The same turns and mirrors carry the whole set onto itself, and each row onto the other rows of its family. Which rows share a family with each named row? Give them in list order.
These 32 rows form 4 families of 8 rows each.
kot: [ 19   3 -12  -1 -30 -25  -1 -23  38 -17  17  -4   1 -10  30  20 -11   6
 -18 -10  -8   8]
vafad: [-10 -16  -9 -25 -21 -15  -2 -36   1  -4  10  -9 -26 -13  42  12  -7  11
  16 -36 -23   7]
Sasan: [-22 -32 -24 -26  12  16   2 -17  -9 -15  -1  -3   4 -12  22   9  -5  26
  25 -17 -15  43]
Mimas: [ 27  -2 -15  -1 -31 -26  -5 -14  19 -13  22 -13   2   1  46  22 -17  18
 -14 -11 -11  20]
dega: [ 32   6 -17   2 -23 -12   7 -16  26 -10  20   1  -7 -10  46  25  -8   9
  -3 -15  -2  17]
fos: [-29 -40 -22 -31   5   5   3 -17   8 -18 -10   0  12 -11  20  -5  -9  26
  17  -6 -21  32]
Toze: [ 12  -6 -19 -35 -10 -19 -15 -26  23 -20  21  13  15 -39  12  -3  -4  10
  -3 -10 -17  19]
detu: [ 22  11 -13   7 -23 -15  -2 -28  15 -11  26  -9  -2  -8  33  31  -8  10
 -14 -20  -1  18]
Nofu: [-21 -13  -9 -18 -21  -3   8 -32   9  -8  18   3 -26 -28  37   9  -1   6
  24 -20 -14   6]
pesul: [  2 -12 -21 -31 -12 -14  -9 -35   2 -22   9   9   3 -43  -1   1  -6  12
 -11  -9 -19  28]
Bem: [-16 -20 -10   8 -13   9  10 -10  21  -7  -1 -28  -6  13  42  27  -2  26
   3 -10 -10  39]
viz: [  0 -14 -27  -5  -9 -10  -5 -26  18 -25  26   9  22 -14  40  15  -9  15
  32  19 -18  29]
sobub: [-16 -15 -11  -8 -20  -3   7 -35   4   7  19  -8 -17 -16  32  -3  -7   4
  24 -29 -16   8]
gapom: [  9  -9 -26 -30  -5 -20  -8 -36   3 -23  17  19  16 -33  10  -1 -15  10
  -1 -16 -13  10]
pok: [  2  -5 -16 -30 -11 -13 -16 -33   7 -28  24   9   5 -38  18  -6 -18  13
 -19  -5  -6  20]
lizot: [ -3 -14 -20  -4   0  -5  -9   4  25 -37   6  -6  26   4   8   7 -11  29
 -18  -1 -12  37]
vudan: [ -5  -4 -13 -33  -1  -2  -2  -9  18 -14   4 -10 -17 -13  29   5 -15  26
 -26 -47  -5  20]
budol: [  9 -14 -25 -14   2  -7  -5 -11  20 -37  -2   0  28  -3  21  29 -10  32
 -22   2  -6  41]
kun: [ -6 -11 -13 -13 -21  -8   4 -40  -5   4  19   4 -24 -23  46  10 -14  20
  23 -21 -12  16]
muval: [ 21 -15 -26 -13   2  -3 -11   4  24 -27   0  -6  21   2  14  23 -16  25
 -14  -8 -10  48]
Fure: [-14   1  -8 -21   5  -7   5  -6   5 -11  -1  -7  -4 -13  26   0  -6  22
 -29 -42  -5  26]
bigo: [ -5 -16 -15   4  -5   6  10  -4  27 -10   7 -16   2  20  53  29 -10  19
  17 -19  -4  24]
bagik: [  5 -23 -23   2 -17  -3   1 -19  16 -21  14   7  13 -14  21  27  -1   5
  36  17 -20  34]
Tuk: [  7 -30 -29  -2 -22  -5  -4 -39  18 -19  17  -1  14  -6  26  27 -11  13
  32  16 -18  25]
zife: [ -5 -20 -28  -9 -24  -1  -1 -30   7 -23  15   4  10 -20  42  24 -12  -3
  25  20 -18  20]
las: [-13 -22 -16   4  -9  12  13  -2  10 -15  -3 -17 -20  12  39  34 -12  20
  13 -19  -7  36]
teg: [  7 -13 -28  -2   2   6   4  -3  28 -27   6   2  30 -10  10  17  -8  21
 -10   8   0  45]
Samo: [  1  -8  -8 -18   6  -8   3  -9  21  -8   0 -11  -5  -3   9   5  -5  35
 -20 -48  -6  30]
leb: [-32 -34 -18 -33   4   6  -9 -11   7 -25  -2  -5   2 -17   3   6  -8  21
  14 -13 -22  38]
dep: [-10 -21 -15  12 -10   0  11  -3  13  -5   0 -11  -3  19  36  24  -5  36
  25 -16 -18  33]
Buzop: [-34 -23 -17 -17   9  13  -1 -23   1 -20   1  11   0 -20   8  -4  -7  31
  20 -10 -13  32]
banos: [ -9 -11  -5 -12 -13  -3  -1 -11   3  -8  -1 -10 -20  -5  14   3 -15  34
 -26 -41  -5  24]

The rest of the family of dep: Mimas, viz, pok, lizot, kun, Buzop, banos
The rest of the family of Sasan: kot, vafad, pesul, bigo, zife, teg, Samo
The rest of the family of Nofu: dega, Toze, vudan, muval, bagik, las, leb

The same turns and mirrors carry the whole set onto itself, and each row onto the other rows of its family. Which rows share a family with each named row? Give them in list order.
These 15 rows form 5 families of 3 rows each.
D: [-16  28 -12   9 -11  -5 -20   5 -36 -11 -12   2  -6]
K: [ 15   1   2 -13 -16   0  -3   2 -28  11   2  12  -4]
S: [ 27  33  -9   8 -14   0   1  11 -15  33  -2   5  -3]
F: [-11  30  11  22  -5  15 -20   1  -4 -10  -7 -11  14]
A: [  5  -5  17 -11 -10   4 -16  -3 -23   2  -3   4  11]
H: [ 17  12 -22  41  -9  -7 -10   5 -18  25 -17  23  -8]
Z: [  8  21  23  13  -1   9 -25   1  -3  17  -9 -13  28]
Q: [ -2  16  -4  -5  -8 -18 -31   4 -44  13 -18   1   6]
E: [  9  31 -28  20   0  -3 -15  -5   9  27 -28  21   9]
U: [ 11   8   4  50   0   7 -21  -1   3  18 -18  10  16]
T: [ -5  23 -28  12   2 -13 -30  -7  -9  18 -36  21  10]
J: [ 18   4  16  -4 -11  13  -1   0  -7  12   6   5   8]
G: [ -3  24 -13  20   7  -1 -30 -10  10  18 -34  13  23]
L: [  8  42 -14  20 -15  11   5   9 -10   5   2   3 -10]
W: [ -5  -1  -7  37  -3 -13 -36  -2 -28   9 -28  15   9]

The rest of the family of E: T, G
The rest of the family of F: D, L
The rest of the family of S: Z, Q

The same turns and mirrors carry the whole set onto itself, and each row onto the other rows of its family. Which rows share a family with each named row? Give them in list order.
These 16 rows form 4 families of 4 rows each.
Sinob: [  8  -7  28  -9 -18  32 -18  21  -7 -23  -3   2  16  -6 -29   0  16 -32]
Rami: [ 33 -18  34   6  -6  21 -36  23   7 -15 -31  13  -3  -6 -30  -7 -16  -9]
mina: [ 11  -5  24   9 -22 -17 -21  21   3 -31  -6  29 -10  -5 -64 -27  -2  14]
gino: [ 11  -9  22  -3 -23   0 -15  34  14 -14 -25  31 -12 -12 -56 -31 -21  18]
zug: [-29 -16  21 -14 -24   5  -4  31 -17 -11 -16 -11   1  -7 -60 -17   9  -8]
Topiz: [ 28 -15  47  16 -13  14  -9  30  -9 -29 -17  20 -20  -5 -23 -15 -12 -11]
zif: [-10 -23  -2 -24 -11  -9   4  32  -9  -9 -11  -8  -4  -7 -53 -24  -1  -8]
Lalu: [-17  -9  11 -32 -18   7 -19  34  -8   4   1  11  -8  -6 -61 -29  -6  -7]
sutu: [ 19 -22  18   5 -24 -13 -11   6  -4 -24 -13  25   2 -16 -61 -30 -16  12]
nin: [ -7 -26  31   9 -20 -11 -15  16   2 -15  -3  30 -11 -17 -51 -34  -3  15]
zol: [-21 -14  12 -19 -11 -14  -9  41 -18 -19   3   0  -2   4 -63 -14  -1  -6]
Tig: [ 32  -8  36  13  -4  17 -19   3  -6 -21 -20   2 -19   5 -33 -18 -19 -18]
guri: [  6  -9  36 -33 -13  25 -35  23 -22  -6 -13  -6  13  -6 -34  -4  -4 -22]
Zibof: [ 29   3  39  21   1  13 -28  23  -5 -30 -24   3 -13   3 -28 -14  -3  -5]
vitok: [ -1  -1  29 -16   2  15 -26  25 -17 -23   1  -9  24  -3 -23  -4   9 -16]
faro: [  6   3  26 -31 -11  20 -11   7  -7 -19  -4  -9  13  -5 -17 -12   6 -19]

The rest of the family of faro: zif, sutu, Tig
The rest of the family of zug: Sinob, Topiz, nin

